One turn moves each row of this set onto another row. After a few examples, where does it send each row asked below?
q_818: [  7 -10  -6  24  18   9 -17  60  -9  -4  23  -1 -23  18  -6 -25  32 -13
  30 -29 -10]
q_540: [ 34 -26  -4  16  -4  53 -19   1 -23 -10  15  -7 -21  16  10 -13  46   5
  -1  17   1]
q_549: [ -1  -8  10   2  21 -38  -6  55  14  -6  29  11   5 -23  -3 -22   8   2
  26 -25 -11]
q_724: [  0  15   7  -7   4 -32   2  54  19  -1  12   2  15  -6 -21 -25  28   7
  30 -12 -11]
q_40: [-19  -1   6 -10   9 -40  -3  49  11   0  25  11  18  -5 -16 -10  30   7
  28 -18 -19]
q_421: [-30 -32 -32  22  -9  26 -25  11  39  13  -7   8 -36   0  -6  -5 -13   6
 -12 -11  -3]
q_887: [ 30 -15  -8  28  13  49 -22  23 -34  -4  14 -15 -39  -6   8 -14  35  -7
  11   2 -10]
q_937: [  8  -5   4 -19  -9 -34 -14  47  23 -12  22  23  20   2  -7 -16  25  17
  22 -28   3]
q_515: [-32 -34 -27   3   3   3 -18   3  46  11  -8   9 -22 -29  -6  -5 -19   1
 -20  -4  -2]
q_890: [ 35   4  -9  14  -5  50 -12  14 -27   3  -2 -22 -24  -5  -6 -15  47   3
  12  23 -10]
q_494: [-35 -29 -28  18  -6  11 -22  14  48  12  -4  12 -28  -6  -7  -4 -18   7
 -10 -13  -4]
q_472: [-31 -31 -25  13  -7   9 -21   6  49  11  -4  13 -25 -20  -4  -2 -22  12
 -16  -7  -4]
q_868: [ 39 -16   7  12  12  26 -16  -4 -25  -4  14 -10 -22 -61  20  -4  15  11
  -6  27  -9]
q_934: [-11  -2   0  24   0  13 -24  19   8 -17  26   4 -10  32  -9 -16  61  -4
  40 -17 -12]
q_153: [-24 -35 -29   7   0  20 -22  -7  35  13 -12   5 -31 -30   0  -2 -15   0
 -23   5  -4]
q_401: [ 12  10 -10  11   0  17  -6  51  -6   1   6 -12 -13  25 -20 -25  48  -7
  32 -11 -11]
q_548: [-33 -33 -35  13   1  21 -24  14  36  11  -9   5 -35   1  -9  -8  -6  -8
 -11 -14  -3]
q_371: [ 21 -12   6  -4  -2  21 -12 -17 -24   1  10  -7  -6 -55   7   8  30  20
  -7  41 -18]
q_899: [-26 -32 -26  15 -10  21 -23  -2  42  12  -6   9 -30 -25  -1   0 -21  12
 -19   2  -2]
q_120: [ 39 -26  12  -4  -3  22 -12 -21 -10 -12  17   1  -1 -41  20  -3  23  22
 -15  38   2]
q_425: [-10  -6  -9  13   3  13 -14  47 -15   2  20  -2 -11  33 -17 -12  53  -6
  30 -16 -21]
q_663: [ 46 -16   2 -15 -19  25 -22 -13 -14 -10  10   5  -3 -44  15  -1  26  28
 -13  23   5]
q_388: [ 15 -12 -11  14  -3  51 -20   8 -39   4  10 -14 -25   3  -2   0  54   0
   8  19 -18]
q_711: [ 17 -18  23 -18   5 -32  -3   5  20 -13  27  18  25 -42  12 -11  10  25
  -4  15   0]
q_161: [ 10  -8  -2  26  -4  49 -28 -16 -13 -14  18  -7 -23   5   3  -7  61   3
  23  14 -11]
q_528: [ 18 -11  19  -5  19 -27  -6  16   5  -7  22   8   6 -71  12  -8  -2  16
   3   8 -10]
q_595: [-20   1  14   4   5 -35 -13  19  31 -19  31  16  16  -4  -9 -13  41   9
  39 -17 -12]
q_742: [ 10 -18  -3  16   1  16 -14  42  -1 -11  25   5  -9  48  -4 -24  46  -4
  20 -17  -1]
q_144: [ -2  -5  15 -20   5 -33  -1   8   6   0  21  10  19 -60  -1   3  15  22
   5  19 -17]
q_404: [ 15  10  15 -18   2 -30   5  18  16  -2   9   1  20 -57  -7 -13  14  22
  10  19  -9]
q_771: [ 43 -15 -12   3 -20  53 -29  10 -25  -9   9  -2 -22  10   7  -8  47  11
   2   3   4]
q_299: [ 15  -8  11   9  -6  23 -21 -39  -2 -17  18  -2  -6 -46  12   2  41  19
   8  33 -11]
q_436: [ 27 -10  13 -28 -12 -26 -12  10  16 -12  19  22  23 -49   9  -6  12  32
  -1   5   4]
q_695: [  0 -15  13  -9   7 -35  -4  44  25 -14  31  20  21  12  -3 -22  23  10
  19 -18  -1]
q_767: [-23 -31 -30  22  -9  32 -24   0  36  12  -9   7 -36 -13  -2   0 -15   8
 -18  -2  -3]
q_2: [ 19 -10 -12   1 -15  16 -24  46  -4 -10  17   9  -7  38  -8 -18  46   4
  22 -29   3]
q_786: [ 38   4   6  -5  -4  21  -4  -7 -12   1   0 -15  -4 -57   1  -8  25  20
  -2  42  -9]
q_696: [-25 -37 -35  13  -1  32 -25  -1  29  12 -13   1 -38 -12  -5  -6  -8  -5
 -19  -1  -3]
q_572: [-36 -32 -30   6   2   3 -21  16  46  12  -7  10 -25  -9  -9  -9 -14  -6
 -12 -14  -2]
q_562: [ -4  -3  21  -4   1 -27 -12 -18  26 -18  26  12  19 -52   4  -3  29  24
  18  16 -11]

q_371 turns into q_388
q_299 turns into q_161
Where do these go?
q_472 turns into q_899
q_404 turns into q_786
q_887 turns into q_818
q_120 turns into q_540
q_436 turns into q_663
q_572 turns into q_515

